rotation ticks, each row followed by its count of ticks:
The counts run from 0 to 893.
[  0  11  25  -5  38 -11 -11   7  -6 -17   9 -40   7  28  26   3  22 -24
  43  21 -62   4 -44  -6 -12  -5  -8  25   8  18 -18 -15   6  14 -21  -5
   5 -16 -29  -8  -4   0  23 -19 -40  11  13 -20  54 -12  17 -32 -23  -8
   3  23  25  11 -27 -20   0 -17   0  19 -25   7  11  -8 -36  10 -37  29
  21  19  32  -7 -13  11  36  12 -28 -26  15  -7  13  36 -37 -12   2] -> 553
[ 17   4  22   1  12  -7 -38  -6   3  -5 -23 -38  21  18  27 -10  24 -11
  41  10 -43 -32 -12  37 -10  -7 -30  25  -2  24  -4 -12  11  -8  -7   7
  -9 -32 -28   2  -3 -33  14 -28 -23  23  -1 -19  19 -18  15 -27 -28   2
  -6 -12  24  -8 -14 -10  -2   6 -10  37 -11  -3 -20 -16 -35  -5 -31  48
  21  26  22  -4  -3  16  27   5  -9 -41 -19  -4  28  59 -16  -3  15] -> 242
[  7   2  -5  29  -5  -1 -43  -9  37 -24 -17 -21  32  -4  29 -19  15  -6
   6  22 -29  -7  11  21 -10 -25 -28  -1 -12  24  14  11 -21   1 -28   0
   6 -32  -8   9  -7   3   2  -6   7  23 -10 -29  13 -38  42  -7 -18  22
   5  -5  17  -5 -33 -11  -5  48   0  16 -14 -21  -3 -36   5 -19 -16  29
 -17  30  -6 -20  37  11 -15  18 -45 -15 -34  12  10  69 -14  19  44] -> 854
[-30 -10  22  23  31  -6 -11   2  -6 -15   0 -21  37  -1  19  11  31 -20
  17  38 -33  17  -4  -2  -6 -15 -12  -6 -14   8 -17 -16 -16  12 -36 -47
 -18 -11  -9   3 -43  -9  32 -31 -23  18  -3 -27  33  10  43 -27   7  14
  12  29  25  11 -42 -21 -28 -10   9  16 -43  -2  -2 -13   2  -2 -37  21
   9  10  -2   7  14   1  -6   5 -46 -14   8 -15  19  43 -40  -5  11] -> 419
[  7  11  18  19  43   8  14  -4  31  -5  17 -22  48 -15  -2 -38 -10 -12
  10   6 -18  45 -39 -14   0 -36 -27 -13  -1  22   3  -8 -13 -31  -5   6
 -11 -25  -3  -8 -29   2  24 -38 -15   7  12 -33   5  11  17   3   5  19
 -42  27  15  18   3 -15  10  -3   9   9 -37  30  -7 -32  19  -3 -58   5
   1  30  16   6  29   3   5 -15 -50 -13  25 -31  29   6 -12   3  17] -> 793
[-19   3   0  34  11 -15 -10  29   3 -22   1 -29  34   5  20   3  26 -16
   6  54 -21   7 -20  26   2 -28   0   1  -4   3 -22 -13 -34  13 -12   9
 -12 -30  -5  -7 -27  -2  -2 -34 -16  27   8 -24  38 -11  19 -35 -14   1
  16  37   2   5 -34  -7 -13  20  23  24  -9  15   1  13   1 -26 -23  40
  47  45  18   2  22  -1  -1  12 -34   1  -9   8  16  41 -55   7  10] -> 891
[ 28   8  11  20  69   0 -10 -15  -1  15 -20  -3  27 -15  31  -5   0 -20
  27  34 -44 -26 -17  20   8 -44   2  26   6  10 -23  21  11   5 -20  -9
 -26   0  -4 -22 -23  33 -10  -1  -3 -16 -13 -20  64 -30  16   2 -10  19
   2 -11  20  -2  16   7  -9  -6  -2   5 -18  21  16  18  -3 -27 -45  31
 -22  43  -4 -20  25  15  33  20 -19  17  -6 -29 -10  14  -4 -28   9] -> 747
[ 20   8  15  14  67   1   6  -2  16  20  -1   3  19 -13  13   0   1 -34
  21  24 -43  -4 -42  12   3 -46   0  27  -6  22 -28  -6  -1  -2  -8  -4
 -19  -6   6 -29 -37  44   1  -1  -4 -19  -9 -25  78  -6  18   3  -9  14
  -3  -4  15   7   8  -2 -14 -16   2   2 -23  37  15   7  -9 -14 -55  31
   0  40  13  -9   7  17  38  16  -9  12  24 -23   5   1  -9 -24  -1] -> 146
[-17   3  -1  42  21  -6  -9  20  -3 -17  -7 -25  52  -7  23 -12  19 -12
   7  54 -11  -4   2  25  10 -42  -3  -4   3  -8 -21   1 -27  10  -6  13
 -31 -28  -5 -11 -27  -9  -8 -32   0  29  11 -16  17 -24   5 -29 -13  13
   2  32  -1  -3 -22   0  -6  25  21  26   0  17  -3  22  15 -31 -22  28
  33  51   6   7  39 -10  -4   7 -43  16 -26  -5  12  35 -50   7  17] -> 291
[  9  -2  -3  23  26 -22 -14  20   3   9   3  -3  17  -4   9  -2   2  -8
  -6  45 -23  15 -29  17  -6 -44  -7   0 -11  11 -33   5 -43   1 -38 -15
  12  -5   8  -3 -16  35 -16 -19 -25  -9   9 -41  52 -33  27  -4  -2  20
  11  27  18   5 -29   4 -31 -11  10 -15 -16 -20  16 -11  22 -22 -39  32
  12  54  16 -18  26  17  14  19 -58  10   2  18  -3  33 -28 -11   6] -> 127
[ 19  13  35 -18  53   6 -15 -25 -14   3  -9 -31  35  13  24 -32  -5   6
  60   5 -52 -12 -12 -15 -10 -23 -30  24  18  13   3  16  24 -10 -14   1
 -15  -8 -35   0  23 -13  21 -16 -28   0  19 -20   3 -34   0 -11 -21  23
 -32  -1  28  -5   3  -2  20 -16 -28  20 -18  -6   1 -20 -11  12 -37   7
 -24  18  18 -20  18   0  40  -1 -56  -9 -13 -27  -1  35  -4 -10  21] -> 372
[ 22  18  22 -12  32   3 -22  -3  -5  -3 -11 -36  26  20  26 -33  -2   5
  52  11 -50 -26 -14   1 -10 -21 -21  29  22  13   4  16  14  -1  -6  34
   0 -22 -34  -5  32  -9   0 -14 -22   8  20 -17  14 -52 -12 -22 -38  16
 -21  -2  19 -12  -1   0  24  10 -23  28   5  -2   3  -8 -15  -3 -22  21
   1  39  27 -20  16   2  38   8 -44  -9 -26  -2  -2  39 -14  -2  27] -> 529
[ -7   1  24  -2  53  31  -9   1  35  15  -5  21  32 -18  -4 -15   8 -48
  36   8 -42   1 -13  -4 -10 -47 -21  25   4  35  -4 -17 -25   5  17   3
 -35 -30  15 -15 -28  41  27  16  31 -15   3 -33  37  -3  11  -5 -31  47
  -1 -13   7  -2  -9 -14  -5  11 -26  18 -20  35  15 -11   6   4 -25  10
   2  18  16  -5  12  -2  21   6 -24  39  17 -13  13  16 -13  -2  26] -> 489
[ 21  14   6  14  23   1   5 -10  29 -10  10 -43  46  -2   7 -48 -11  -5
   9   1 -11  32 -34  -7   1 -36 -47  -4   8  20  10  -1  -6 -43  -2  24
   5 -34 -12   4  -2  -6  12 -39 -15  27  20 -35 -11 -18   9   6  -8   1
 -48  22   9  12  11 -10  14  13  18   9 -19  16 -10 -32   6  -9 -51  19
   1  38  27  -1  31   8   9 -11 -49 -25   0 -10  30  16  -6  17  19] -> 192
[-24  -2  39 -12  31  15 -29   8  -2  -5  -8  -5  27  13  16   1  32 -23
  58  21 -59 -15   0  -6 -20 -15 -15  24   5  22  -5 -15 -11  25  -8 -11
 -27 -23 -18  -7  -7  -6  41   0  -7  -4  12 -19  27  -5  16 -41 -33  40
   9   3  23  -9 -42 -19  -5   2 -38  34 -26   1   5 -16 -10  19  -8   9
  16   7  17  -7  -2  -5  16   8 -35   8   1  -9   8  54 -32  -5  27] -> 80
[-10   1  26   9  45  35  -6 -14  44   2  -9   6  46 -27   3 -19   7 -47
  28  -1 -29   8  -8  -5  -6 -42 -27   9  -4  35  10 -18 -13  -6  11  -5
 -41 -33  12  -9 -45  22  36   1  31   0  -5 -25  23  12  25   2 -17  41
 -17 -13  11   3  -6 -21   0  21 -18  22 -35  44   0 -25   9   2 -35   7
 -12   9   3   9  19  -5   0  -4 -24  18  11 -33  29  20  -3   4  34] -> 643
[ 13  -4  12  23  25 -11 -28   5  19  17 -22  18  18 -13   9  -3   3  10
  13  34 -35 -12 -11  30 -14 -37   2   3 -27  26 -21  12 -30   6 -40 -15
   1  -3   4 -18 -21  22  -9 -11 -20 -28 -11 -35  48 -22  34  -7  -5  45
  12  -6  28  -9 -28  -1 -25   0 -21   2 -20 -22  -2 -29  21 -16 -30  27
  -5  48  -3 -29  23  24   3  20 -44   6   1   2  -3  50  -7 -19  20] -> 880
[-14   9  19  32  60   4  21   1 -11 -11   7 -21  59 -14  17 -14   2  -4
  18  41 -21  20 -17 -14  10 -43   2  -8   6 -11 -20  10  -7   1 -18 -13
 -37  -5  -9 -19 -33   6   6 -35 -14  10   7 -18  19  -3   8 -12   8  21
 -15  43  14  13  -5  -4   0  -9  16  11 -28  32   6  17  22 -13 -50   3
  -3  36  -1   9  43 -10   4  -7 -61  16   9 -40   4   8 -33  -5   9] -> 763
[ -7   3  20   1  50  30  -4   6  43  11  -2  22  28 -22  -2 -15   7 -51
  27   9 -38   9 -23  -7 -11 -48 -18  21  -2  37  -5 -21 -26   1  17  10
 -30 -30  16 -18 -32  42  29  11  29 -15   5 -30  41   6  14  -3 -30  41
  -5 -10   7   0 -10 -16  -6  14 -19  15 -24  38  14 -17   3   5 -30  11
   9  22  20  -2  11  -1  18   5 -22  35  22 -15  22  15 -13  -1  26] -> 488
[ 19   4   5  14  29  -8   5   1   9   6   8 -37  47  -3  -1 -42 -10 -10
   8  16  -1  30 -27   3   6 -44 -47  -6   7   9  -6  -4 -16 -45  -1  13
  -4 -28 -10  13  -7 -10   8 -49 -19  28  24 -36  -8 -19   5   8  -4   1
 -47  26   9  11   7   0  -1  -6  28   5 -14  11  -9 -18  13 -13 -61  29
  17  43  31   5  33   5  19 -15 -58 -13  -5  -8  28  11 -20  10   6] -> 789
[ 13   7   9  24  12   3 -38 -19  34 -12 -27 -14  35 -12  26 -25   3  13
  24  15 -40 -18  10  20 -12 -27 -20   2 -12  22  19  24  -9   0 -31   0
  -3 -20 -12  -6  -5  -4  -2  -8  -3   1 -11 -26   8 -34  33  -7 -14  37
  -8 -17  25 -12 -16  -6   6  35 -27  18 -17 -17 -12 -37  12 -13 -17  18
 -32  32 -15 -26  36  10 -16   8 -49 -12 -27 -10   4  67   1   5  41] -> 851
[ 15  -4   4  14  47  20  -9 -28  24   8 -13 -21  43 -24  20 -19  11 -59
  24  11 -19 -12   3  12  15 -49 -45  23  11  21   4  -7   8 -15  17  -2
 -43 -32   6   5 -38  19  19   1  41  23 -14 -18  21 -11  17  12 -20  14
 -17 -22  -1   0  18   0  -7  20  14  23 -19  46   7   4 -13 -20 -46  31
 -12  14   6  11  28  -1  23   5  -6  13 -13 -32  25   3  -3  -1  16] -> 17
[ -2  17   2  34  19  13   1  13  42 -12   0 -25  54 -18   7 -36  -2 -17
   7  19 -10  10 -22  17   3 -45 -20  -5   2  17   6  -5 -26 -18  18  45
 -23 -50   2 -16 -24  -3  -1 -26  11  24  11 -25   3  -7   0 -11 -23  14
 -25  19  -9   1  -4  -7  14  44  11  26  -3  43 -11  -5  15 -21 -31  20
  30  48  18   7  34  -8  -6  -5 -30   8  -6 -10  32  22 -25  19  29] -> 480
[ -8  13   2  28  33 -16   1  18  -2 -30   9 -47  32  12  32  -2  24 -24
  14  45 -34   3 -36  14   7 -23   2  15   5  -4 -23  -8  -4  14 -11  12
 -12 -25 -14 -14 -23   5   0 -30 -21  32   3 -13  54 -16  11 -28 -11 -17
   7  41   4  10 -20  -7  -1  11  29  25 -11  31  10  27 -19 -22 -36  37
  32  42  18   1  15   1  17  17 -19 -10  -4  -8  13  28 -50  -4   6] -> 737
[ 10 -13  11  -9  28  24 -29 -14  15  16 -19  -9  33  -6   7 -20  18 -63
  34   9 -20 -18  13   9   2 -40 -61  33  17  28   4 -18 -13 -15  24   5
 -33 -41   2  24 -11  13  28   3  41  23   7 -23   6 -20   6  -2 -42  25
 -11 -25   1 -10  -2  -3 -12  19  -3  25  -5  16   5  -9 -17  -8 -27  34
  10  14  30   6  15  -2  32   1 -21  22 -23  -2  25  25 -12  11  20] -> 649
[  9 -10  10  23  28 -10 -25  14  12  28 -17  21  18 -15  -3  -2   2  -3
   7  39 -19  -4  -8  33  -7 -43  -9  -1 -25  23 -30   2 -42  -3 -33 -21
  -5  -2  16  -8 -27  25  -9 -14 -16 -24  -1 -39  46 -19  29  -2  -1  41
  10   0  20  -5 -28   4 -39  -5  -5  -5 -16 -20  -2 -21  24 -20 -33  31
   9  51   7 -16  21  24   9  15 -49  16   2   8   1  41 -16 -16  12] -> 282
[ 29  16  25  -3  42   2 -21 -26  -1  -4 -14 -40  34  11  30 -38  -9  14
  47   5 -45 -14 -10  -7  -4 -25 -28  18  20  12  11  25  22 -15 -14  11
  -5 -13 -35  -1  25 -16   9 -19 -24   9  12 -20   0 -43   0  -6 -19  15
 -39  -1  25  -4   6  -4  25   3 -19  19 -13  -6  -1 -20  -8   0 -36  13
 -28  28  13 -24  28   5  29   0 -55 -19 -20 -23   1  35   1   0  27] -> 374
[ 31  11   7  22  17 -13 -35   3  18   1 -28 -22  15   5  26  -8  15  -3
  31  22 -40 -41 -21  56  -5 -22  -6  24  -9  23 -12  -1   5  -1 -16  22
  -5 -30 -15 -15 -15 -12 -11 -20 -20   5  -9 -20  48 -28  18 -23 -24   4
   1 -16  19 -13  -9   1  -2  17 -10  29  -2   3 -17  -7 -24 -28 -33  51
  25  53  10 -17   2  26  21  18   3 -28 -15   0  19  53 -16 -10  14] -> 873
[-27   3  11  31  48  -4   3  10 -17 -14   3 -16  51  -5  26  -4  11  -6
  17  56 -28  11  -8  -4   6 -39  11  -3   5 -15 -24  13 -17  24 -27 -16
 -31  -5  -6 -16 -19   9  -2 -25 -18  10  11 -16  33 -20   7 -25  -4  24
   8  43  10   2 -24   1  -8   1   9  13 -16  13  15  21  24 -17 -28  12
   2  41  -4  -1  42 -14   1   7 -64  27  -6 -22  -7  27 -47  -8  14] -> 133
[ -2  -3  12  21  47 -13   9  15 -10   5  13 -15  42  -5   3 -13  -2  -8
   0  42 -15  36 -30  -5   6 -44 -11  -8  -2   0 -32   2 -31 -12 -28 -22
  -7  -1  -2  -5 -21  19   0 -39 -33   5  23 -33  29 -14  13  -2   8  16
 -14  45  17  17 -14  -1 -21 -29  24  -7 -25   0   8   0  28 -13 -53  19
  12  42  18  -1  33   6  14   0 -71   9  12  -9   5  10 -34  -8  -3] -> 759
[ -6  -7  11  35  32 -15   6   7  -2   1   6 -26  47  -6   0 -13   9 -14
  -1  37  -5  34 -25  10   8 -35 -25 -17 -12   2 -24 -13 -26 -17 -22 -22
 -14 -16  -2   3 -40  -6  14 -53 -25  26   9 -32  17   5  23  -8  12   7
 -18  40  16  19 -20  -8 -27 -15  37   6 -32   8  -8  -4  16 -20 -58  31
  24  38  19  13  27   5   3  -8 -53 -13  10 -17  26  20 -36  -4  -2] -> 604
